Where one turn sends some rows of the set: a few examples, then the rows asked:
q913: [ -4   1  -5   8   0  -2  11   0  12   0   4  -2 -17  17 -10  15]
q76: [ -6  -2  -9   0   5   0   0  -3  23  -7 -18  14 -15  15   4 -16]
q584: [ -6 -12   6   4   6 -10  -1   0   0 -21 -10  -2 -15  -3   3 -20]
q766: [  4  -7 -14  -1 -10 -14   1  18  14  -7  -6  13  -5 -12  -8  -7]
q82: [ 16  -7   4  -3  13   1   2 -10  20 -11  10  -5 -13  -9   7  -8]
q265: [-12   4   7 -16  -6 -11   1   2  -3  10   3   3   7   7  -6  -9]
q843: [ 19  -7  -1  -5  10  -6   2  -8  16 -14  13  -4 -16  -9   7  -4]
q957: [-13   7 -22  12  12  -3 -15   5  -2   0  12   5 -13 -18  -9  -7]
q318: [  1   2  -4 -10  -2  14  -2  -8  11 -10  12   4   9  -5 -12 -21]
q459: [-11  10   7   9   6 -16   6  -1   0   0  27  15  -9  -1  -7  -7]
q896: [-20  -1 -11   4   6  -4  11 -16  23   4 -13  10 -20  -4   6  -9]
q163: [-15   2   5 -17  -6  -8  -3   2  -5  12   8   3   8   0  -3  -6]
q958: [ -7   4  -4 -18   7  21  -7 -16  11 -11  -1   9  -6   2 -12 -13]
q997: [ 15  -2   5  -5   7   0  -6   2  14  -5  18  -6 -25  -6  -6   5]
q299: [ -1 -10   7  -5   5  -7  -3 -16   5  17   2   8 -13  -6  15   7]
q206: [ -8  -2   6 -13   0 -13  -6   7   6   9  -8  -3   4  -9 -17  -3]
q309: [-21   1  -5  -4 -10  -4  16   7   4   1   1  -5 -23  -1 -10   5]
q846: [ -5 -11  -9  11   5  -7   5  -9  -1  -5   5  20   1 -20 -13 -20]
q107: [-11   6 -23  -5   1  -8   6  -6   5  -6  14  26 -10  -5  -1   9]
q20: [-14   6  -5   5  19   8   2   6  -5   7  11  10 -30   1 -12  -5]
q742: [ -9   0  12  17  -5   7  -5 -13   1  -2   6  10 -20  11   3  -4]
q451: [-12  11  13   6  13   9   3   4   8   0 -14  12 -26  -6  -7  -7]
q951: [  3   0  -8  -9  -3  16   1 -13   9 -11  12   6   5   1 -16 -17]
q419: [ -3   0  -8  -6  12  -9 -16 -16  11  18   6  20 -11 -12   9   0]
q396: [  2  -8   3  -2  -2  -9  -6 -16   6  18  -3  13 -11  -6  15   3]
q852: [-17   7 -23  -4  -9   7   0  -2  12  -6  15  19 -19  -6  -1 -13]
q202: [-11  13  -3  11   8  -6 -12   4  12 -10 -14   5 -13 -23  -4 -12]
q215: [ -1   0 -13  10  -4 -14   5  12  28  -2   5  -2 -19 -13  -5 -15]

q997 turns into q958
q766 turns into q107
q742 turns into q584
Where do these go?
q852 turns into q309
q951 turns into q265
q20 turns into q451
q82 turns into q318

Where one turn sends some rows of the set: a few examples, then the rows asked:
q173: [-12   9   1  12 -11   5  -2  10 -11  13   6   2  -6 -12  13]
q993: [-18  14  10   2 -10   8  -2  17  11  -9  11   4  -9   1   3]
q979: [  1   3  -9  -5  -7   9 -12  -6   2  -2   0 -18 -16   9   1]
q643: [  5  -9 -13  -1  -8  -7 -14  10   7   4  15  18  17  -8  -3]
q973: [  4  -1  -5  -8 -14  11 -20   1   6  -3   5 -17  -2  12   0]
q950: [ 11   5  -2 -18  -9 -11   0   2   8   0   8 -11 -20   5  -7]
q461: [ 18   2  -7 -10  -6  -4  -9   3  11  -7   3  -9 -20   7 -13]
q337: [-13   7   1   7 -21  -1  -1   6  -7  15   0   7 -14 -10   8]
q391: [ -3   9 -12   9  -2  -3   0   5   0  11  -8   3  15 -12 -16]
q863: [ 13  -5   7  -1 -11  21  -9  -7  -8  -6  12  14  -8  11   1]
q405: [-19  19   5  -6  -2  -4  15   9  -5  -2  10  10  -1  -7   5]
q990: [ -9   2 -12   8   4   8 -11  -3 -16 -12   3  -4  13   2   1]
q369: [  9  -2   6  -1 -15  -2  -4 -12 -17 -12   0  19   3   6  -7]
q5: [  5   2 -17   4   2  11   2   8  13  24   5   6  -1 -13  -8]
q622: [  6  -5 -11   7   7   8 -10  16  -5 -12  17  18   9   3 -11]
q988: [  9   9   4  -8 -10  -4  -7 -18   6 -17  -5   7   6  -1  -7]
q947: [  3 -10  -7 -13 -11 -16   0  11   6   4  19  21  -3  -2  -8]
q224: [-16   4  -8   2 -13  10  -4   3  -5   3 -13  -2   4   9 -20]
q867: [ 18  11   2  -3   2   6  -5 -12   8  -7   9   5  14 -11   6]
q727: [-11  10  -6  13   1   4   2  10  -5   2   2  18 -21  -7   0]
q659: [ 11  -2 -18 -19   1  -5   5  -5  10   8   9   8 -15   3  -5]
q189: [ -4   6   2 -10 -16 -11   8  14   6   6   0   0   1   0 -26]
q872: [  0  -6 -18   6   2  -9  -8   7   1   1  12  23  10 -11  -1]
q699: [  0   5  -2  -1   3  24   7  18   1  10  20   2   4   4 -10]
q234: [ -7  17  -4  14   0   0   1   7  -4   1  -7   5 -23  -7  -2]
q800: [ 12   0  -3  -7   1  19  -5 -11   9  -4  18  23   0   2   7]
q68: [ -3   5 -15   0  12   6  -2  -3 -14 -12   4   2  14   7  -6]
q364: [  7  -7 -17 -13  -9 -10  -3  -4  11  15   9   8 -19  -5   0]
q474: [ -6  -2 -13  -4  -8  23   0   3   6  19   3   3 -12   9 -10]
q381: [  3   8   1  -3   1  10  -6   6  -7 -12  14 -21   2   6   2]
q619: [-12  -2  -1  -9 -11   9   7  16  -1   7  12  18   1  10 -20]
q930: [  8   6  -6  -6   0  10  -2  -1 -16   0  11 -18  10   8   3]
q118: [  9  15   1  -4   1   5   8  14   8   7   7 -14   4  -7 -15]
q375: [  8 -10 -12 -16 -15 -14   2   3  -4  12  15  15   2   0  -5]
q194: [  1  -4   4 -14 -16   7  -7 -16   5  -7   6  20  -2  10   1]
q26: [-12  19   4 -11  -2   3  16   6   3   4  14   2 -12  -3   8]
q464: [ -3  -2  -7   3   8   5   0  13 -12 -12  23  14  14   1  -3]
q291: [ 26   4   6   3  -9 -10  -5  -7  -1  -4   3  11   4 -13  -4]
q690: [-10  16   7   2  -7  -2  -1  20  17  -4  14  10  -8 -11   4]
q983: [ 30   4   2  -2   0  11   0 -10  -2   2  13   8  -8  -5   4]

q643 turns into q930
q369 turns into q988
q993 turns into q337
Where do these go?
q5 turns into q699
q464 turns into q979

Where one turn sends some rows of the set: a few examples, then the rows asked:
q119: [ -9   8  -9  -1   4 -13  -7  -7   2   4   4 -21  -4   3  -9 -13  -1  -6
 -11   8  -6   9  -4 -14]
q354: [  0  -9   6  22  -7   7   8   7  -2  13  -2  -5   0 -14   0 -13   1   2
  11   6  19  -9   7   7]
q387: [ -2   5  15  11   6  13  -5   1   2 -11   0  -1   0  11 -10   4   6  -5
  15  20   7 -21   9   0]
q417: [  0  21   3   1  -3  10  -6  -8  -2 -16  -3  22  13   0  -4  23   2   5
  -5   4  -8  -9  13   4]
q388: [ -8  16  13   0   3  12 -11  -3   6  11 -24   1  -1   5 -12  -7  -2  -9
  -9  10   6   6   1   2]
q847: [ -4  15  14 -21  12   0   5   4  -1   5   4   0  -7  -4  -1  13   7   6
 -20  -7  -9   1  11   4]
q803: [  3  12  -6  12   9  -4  -9   4   3   0  13   3  11  -7  -3 -23   0  19
  -2  15   2 -11  -4  -4]
q335: [ -7   3   5   8  -3  19 -18  -5  -4  -1 -16   4   7  15  -4  -8   4 -13
 -14  11  13  -3  -3   8]
q197: [-16  -4   0  -1   7   4  -2  -6 -15 -10   1  -7   7  21  -9  12   9  -8
   6  -3 -16  -8   1   8]
q707: [ 11 -16   1  -6 -11   2   2 -13  10   6  13   2   6 -19   3   6   2   0
 -11  -5  11   8   9  13]
q414: [ 12   3  10  14 -13  -6  -8 -15   4  23 -11  -2   8   2   4   8  -6 -14
   4  12   0   3   0   1]
q282: [ -3  -4   4   8  -7   9  -1 -12   1  11  -2   3  11 -23   5   9  -3   0
  -5 -10   8  20   0  10]
q373: [  9   3   8  -8 -10  -2  18 -14   6  15  -5  14   4 -10  10   9  11   5
   3  -8  -1  -7  19   5]
q881: [  1   6  -6 -13  -1 -26  10 -11   3  10  14   0  -7  -1   8  -6  -4  12
   4 -10  -9 -11   5  -4]
q526: [ 10  15   8 -11  -3   8  -3   9 -10  10   7  13  -2   6 -15  -6   4  14
  -8  10   0 -22   5   5]
q561: [  8  17  -9  -8 -16 -11  13  -2  -5   2  13   8  17   3  -8  -1  -5  16
   5 -10   3  -3  -4   9]
q722: [  8   3   6 -16   3   7  -8  -2   7  24   1  -6   9  -2 -10  -4  16  -4
 -15  12   9   8   6   2]
q271: [ -8   9 -17  11   7  -7 -11  -5  -6 -13   4 -16  -1  17   2  -7   2   2
  -7  14  -2  -4 -10  -9]
q193: [-16   6   8 -12   8   8   3   0   3 -11  15  -6 -13  -7   4  16  -9   7
   6  -5  -6   1  -3  -7]
q75: [  0   9   1   0   8 -19   3  11 -12   7  17   1  -1   2 -10  -8 -14   2
  -5  -1   8   6  -9 -12]
q123: [  6  -5 -12   8  -4 -16  15 -16  -7  -3  14  -1  -6   7  17  -1   2  10
   5  -3   0 -15   7  -2]
q557: [-10 -11  -1  -7   1  10   4  -6  -5 -17  20 -10 -11  -5   3  19   3  -3
  -5  -1   2  -3   5  -4]
q771: [-11 -12   9  16  -1  12   4   2  -7 -16   2   2   1  -6  22   0   2  -6
   1  -7  -2  -6   5  -2]
q345: [ -4  28   0  -4  12   3  -5   2  -4   3  -2  10  -9  -2 -19  -3   2  20
  -5  12   4 -14   4  -4]
q232: [  8   2 -14  14 -13  -8   5 -21   2  10 -18   4  11  11   0 -13   6  -5
  -7   6   8  -2   2   0]
q259: [ -9  -3  -1  23  10   1   8   3  -1 -16   2   4  13 -15   9  12   5  -3
   7   3  -1  -2  12  -7]
q837: [  2   0  16  -3   2  -8  -4   1  -5   5  -3 -14  -1   4  -1  12   1 -13
   5 -12  -3  12 -13 -12]
q778: [  3   6   3 -14  11   3  -2   3  -8   6  16  11  10 -11  -4   7   4   9
 -19  -6 -13   9  -2  -2]
q402: [  5   0   2  -3 -11   7   9  -9   0   5   2  23  12   0  22   6   8  12
   7 -13   0 -15   6   9]
q210: [ -4 -15  -8  15  -8   8 -10  -2  -8   1   4  -3  -1 -14  -3 -16   1   1
  -4   5  22  -3   5  -4]
q300: [  1  19   6   2   3   8   9 -12  11 -15   3  21   3  -3   4  11  -3  16
  11   6  -7 -15   0   7]
q756: [ -9  -6   6  -9 -13  -2  12 -21   5   6  -2  -9 -10  14   6  10  -4 -17
  -2  -4  -2   5   2   0]
q728: [ 14  -5 -15  15 -17 -10   9  -9  -1   7  -5  -3   3 -13  -3  11  -3   4
   8   4  -8 -15   4   5]
q633: [ 12   4  -8  13   6  -9  -2  -3   1   4  11  -6   5 -14 -11 -19  11   8
 -13  21   6  -7  10  -4]
q179: [  4  -7  17 -10   3  15  -9  -1  -1  20  12  -8  -2  -3 -12  -8   3   1
  -3   4   8   7 -12   8]
q509: [-10   7   1 -14  -6   0   0 -12   3  -3  -4   1  -5  26  15  14  -8  -5
   5  -1  -4  -8  -7   7]
q114: [  2  19 -13  -4  -5 -12  -8 -12   7  12 -20  11  12  13   0 -15  -2   5
  -3   2   0  -6  -6   3]
q948: [ -6   9   6  16   3  20  -5  -2   4  -4  -6   8  14   9   8  -9   8  -1
  15  19   1 -13  -3  -5]
q315: [ -7 -10 -15  18  11 -10   1   0 -17  -1   7  -2  -4   2 -11   1  -7  -2
  -2  16  -9 -16   7   1]
q138: [ -4  15   4   0  -8   2  -5 -15  -6  10   5  10  23  27  -6  -1  -2  -2
   4   8   0  -3   4  18]

q771 turns into q345
q114 turns into q756
Where do these go?
q387 turns into q778
q138 turns into q837
q373 turns into q335

